One turning vector, and how many ticks it has turned
The counts run from 0 to 285.
[-21 -13   0   9 -12 -13  -1   8   1 -10  10  12   6  -1  -9   3   9   3
  14  -4  -1  -9 -12 -14  11   1  10  17 -14   1   5   8 -11   9  -5  -3
 -12   3  18   7 -12   6  -1] | 128
[-23  -7  -5 -11   3  -7  -4   6  -2 -16  10   0 -12   3 -17  10  -7 -10
  -6 -23  15  -4  -3   0   1  -5   7  -8  -8  10   2  12  12  11  -1   7
   7   6   4  17 -13   9  -5] | 204
[-26  -4   3 -14 -12  11  10   9   1 -12   3  16   6   0 -14   9   3  -3
  15   4  12  -5  -3 -12   4   1   4  -9   6   5  12 -10  -8   2   1   5
  -9  -5  10  19 -11   9  -3] | 89
[-17  -4  -8 -13  -1  -3  -2  10   0 -21   3   5  -8   1 -10   9  -9 -13
  -7 -15  14  -6  -2   4   3  -7   0 -12 -11  12   9  15   9  13   2  11
   9   8  11  14  -9   3  -3] | 203
[-12 -14  -4  15   5  -7   0 -12  -5  -4   8   1  12  -5  17  10 -11   8
   3  -7 -13  -1  10  -6   3  -8   3 -20 -18   5  -4  -1  10  15  18  17
  -5   5   6   3 -12   7  -5] | 283
[-17  -4 -23  -7   9  11  10   5   1 -21   1   3   2 -11   6  15  -8   5
   5  11  15 -11   7  -9   0  -8  -9 -17   2  10  15  -3  -4  13   5   9
   5   4  14  10  -8   8   4] | 95
[-21  -9  11  -1  -7   5   4  -7  -9   0  14  16   5 -12   4  13 -21   7
   2  -7   7  -3   8   8   5   7   6 -13 -10  -3   8   3  11  20   2  17
   6   4   8   7 -10  -3   4] | 158
[-20  -7  10  -5  -9 -12   2  15 -11   0  19   8  12  10  -6  16   5  -7
   0 -20   0  -5 -14  -1   2  -4   4  -3 -15  10  -4   2   9   5   9  11
  -9  -7  17  10  -1   3  -4] | 22
[-16 -11 -12  -3   9   5  -3  20  -2  -8   4   7   1  -4  14  -2   5   6
  -1   2  -5  -2   6 -15  16   1  -1 -15 -10  13  16  -7  -8  18   7  -5
   4   4  28  -4  -6   3   7] | 11
[ -6   8 -11   0  10 -12  -9   2  -6 -18  11   0  20  12  -3  12   7  -6
  -5  -6  -9 -10  -8 -11  -3 -13  -4 -11 -22  10  -4  11   4   9  -1  10
  -2   8  12  14 -14   3  -4] | 245
[-15  -8  -7  11  -6   3   3  -3  -6 -16  -1   9   7   4  16  16   7  -6
  -5   4  11  -2  14  -9   8  -6  -3  -8   3  11  -3  12   8  18   7  12
   2  -4  -3   7 -23   8 -19] | 224
[-12  -1   3  -7   3   9  -2  10   9 -18  -1  25   0  11   5   4  -3   0
   6  -8   0 -10   8 -17  17  -4   0  -1 -11   3  20  -7  -2  20   4   3
  10  13   8   8  -2  -5  19] | 194
[-12 -10   9  -3   3   5  -8  11   6  -2  11   7   9  17  -3   3   9  -8
   2 -18  -8  -3  -6 -29   1  -9   3  -8 -10   4  11 -15  -3   9   7   2
 -13   0   4  21  -4   4   3] | 191
[-14 -11  -3   4  -1   9  -8  -4   9  -3   3  10   7 -13  15   3  -3   6
   2  -3 -11  -3   6 -28   3  -2   3 -28   1   0   8 -11  -6   8   3  11
 -14   8  10   8 -18   0   1] | 276
[-12  -9  -4   8 -11   6   1   4  -3 -14  -3   2   3  11  18   7  -9  -2
  -2   4   0  -6  10  -2  12 -14  -2 -13 -12  -1  13  14   6  26  13  14
  10   1   4  11  -3  -3   2] | 57
[ -7  -4   0  -4   0   2   2   3   2 -16  -1  10  -2   6   9  12  -8 -13
 -10 -16   8 -20   8  -1   4 -15  -9 -13  -7  11   9  13   6  17  15  16
  10  15   9   2  -9  -4   5] | 201
[-12 -15  -6  10   6   7   2  -4  -1  -6   8  -5   7   9  17   6 -10   6
   4  -7  -6  -7  11 -16   7 -12  -3 -18  -8  -1   9  -5   5  25  10  10
   6   3  -7  10 -13  10   6] | 55
[-16 -21   1   5 -12  -4  -6  11  -3   6  10   1   1   2   1   6  10   5
   5 -12  18  -7 -11 -28  -7  -9  -6  -9  -2  -2   8  -7   1  11   3   5
 -15 -11  -4  18  -6   4  -7] | 46
[-25  -3   2   6  -5   9  -7   2   1 -13  12   8   3  -7   2  -3  -5   0
   4   1   9  -7  -2  -4   6  11   6   1  -7   1  11  -3 -14  19  -2   5
   5  19  31   3  -1  -4   5] | 135
[ -3 -10   3 -14  -1 -16  -4   9   5  -2  14  16   8   3  -3  21   8  -3
  -7 -23 -15  -4 -13 -12   2  -5  -5  -9  -8   5   0  -1   2   4   8   9
 -18   1  12   7 -12   1   0] | 24
[-21  -5   4   0   9  -7  -9   7   6   7   7  11   7   7 -10  -3  19  -1
  11 -14   1  -8   4 -26  10 -13   1  -3 -20   3   8  -1  -5  14  -3   1
   0   7   3   8  -6  -3   5] | 69
[-12  -9   8 -13   3   6  -2  -5  -2   9  22  12   8  -3   1  12   1   4
  -1 -25   2  -9   5 -18  -2   4  -7  -9   2  -6  11  -8  -4  16   7   8
  -7  12  10   6 -17   1   8] | 31
[ -5   8 -14   0  10 -13  -2   5  -2 -23   8   7  17  12  -3  13   7  -4
  -5  -4 -13 -11  -6 -14   3 -10  -6  -3 -15  12  -5   9   9   8  -2   4
  -1   2  10  12 -21  13  -2] | 246
[ -2 -11  -9   1  -6  -6 -11  12  10 -19   4   1   0  19  10  10  12 -15
 -13  -9  -5   2 -10 -14   0 -12 -10  -7 -14   4   3   7   2  21   8   3
  -7   2  11   9  -5   8  -8] | 185
[ -9  -2  -7   7  -5   5   2  -4   2 -22   5   9  10  -4   9   8  -5  -3
  -3   7   6 -20  -5  -4 -10  -5  -8 -19  -8  13   6   9   3  17 -12   9
  11  19  15   5 -16   6   2] | 262
[-10 -16 -12   1 -14  -7  -5   9  11 -26  -7  19  -5 -11   7   8  -2   1
   0   1  -4  -8 -13 -17   4  -2   3 -12   0   7   5   4   1   1  -6   3
 -12   0  12   7 -22   7  -6] | 270
[ -9   4  -7   8  -1   6  -6   0  -7 -13   4   3   8  -9   8   3  -4  -4
  -8  10   4  -5   6   0   3  -4  -7 -10 -20   7  13  27  -2  22  -5   4
   7  11  20   9 -20  -2   0] | 118
[ -8  -9   2 -16  -5 -12   1  18  10  -9   3  33   2  -1   5  13  12   5
  -3 -15   2 -10  -2 -15  14   2 -11   0  -7   3   8   3   6   7   2   1
  -4   2  15  -4 -15  -3   5] | 26
[ -7   2 -16   7   9  -2  -8  -3   4 -20   0   2   9  -5   8  19  -4  -7
 -10   1   5  -3  -3 -16 -10 -10  -5 -20  -9   9   0   9   8   9   4  17
  -5   3   6  19 -16  -1 -12] | 101
[-14 -12  -1   5  -1  12 -10  -5   9 -10  -1  19   4 -12  17   0  -6  10
   2   0  -5  -2  10 -23   8   7   3 -22  -3   0  13  -6   1  14   4   9
  -4  11  13   6 -16  -5   2] | 277
[ -6 -14 -11   3   2 -16   0  -5  -1   4  11   6  10  -7   5  22  -3   7
  -6 -10   2   0  -5   1  -9 -11  -7 -24 -22   5   2   8  14  17  -1  13
  -2  10   6   7 -11   4   2] | 161
[-22 -11   6  -8 -14  13   4   7  -7   8  13   7   1  -1  -2   1   4   9
   3   1   7  12   2 -12   7   6  -1  -9 -11  -1  20  -1  -8  22  -2  -6
  -4 -10  10  16  -9   9   2] | 173
[-20 -11 -12   1  -9  -6  -6   9   0 -14   4  -8  -3   8  -1   7  -9  -2
  -1  -3   2   5  -6   6  11 -13   8 -11 -19  -2   9  17   3  23   7  13
   7   0   6  18   0   1  -3] | 59
[-16  -3   2  -6   9   2  -5   8   1   4   5  10  12  10  -6  -7  21   3
  11 -13  -2 -10   8 -27   6 -18  -4 -15 -17  10  14  -4  -5  13   0  -2
  -2   6   6   5  -8   3   9] | 70
[  0   0  -2  -7   4  -8  -5   5   9 -10   8  14   9  -4  -3   9   6   1
   7 -14  -9 -23  -4 -27   3  -5  -7   0  -3  -3   9   3 -12   2  -3   2
 -11  11  14   8 -24   1   7] | 253
[-22  -6  -8  -8  -5   5   6   0  -8  -8  21   5   0   2  -5  17 -13   8
   0  -7  12  -1  -5   8  -5   8  -3 -11  -3   1   9   1   8  24 -10   6
  10  10   8  11 -10  14   9] | 36
[-19  -2  -9 -14  -5   7   5   3  -3 -11  15  11   0   1   0  14  -8   7
  -8   0  16  -3  -1   5  -4   4 -11 -18  -5   4  14   3   8  25 -10   5
  14  12  11   8 -10   6  10] | 35
[-14 -14  -8   2   6   2  -6  17   3  -1   2  10   7  -6  15   2  12   4
  -2   2  -1  -3   2 -21  11  -6  -4 -14 -14   8  12  -7  -9  17   7   1
   0   9  26  -5  -1  -2   8] | 10
[-13  -8  -2  11 -11  -8   0   1  -4 -14  -5  11   6  -3  19  10  -5   2
  -5   3  -6  -3   3   1   7 -10  -3 -16 -22   5  -1  16  15  14  17  18
  -1   0  16   2  -7  -4  -9] | 285
[-15 -18   1   6  -9  -4   5  -7  -9  -1  20   1  10   7   3  23  -6   1
  -1 -19  11 -10  -6   1  -7  -1  -4  -5  -5  -2  -3  -1  14  26   4  15
   1   8  -4   8 -13  13   1] | 38
[-18 -21   7   2  -5  -9  -8   9   2   3  10  10   3  -5   1   7   4   2
   7  -8 -11   8  -5 -18  17   3  18   2  -7  -4  12  -6 -14  11   9   7
 -18   2  16   6  -7  -1  -1] | 7
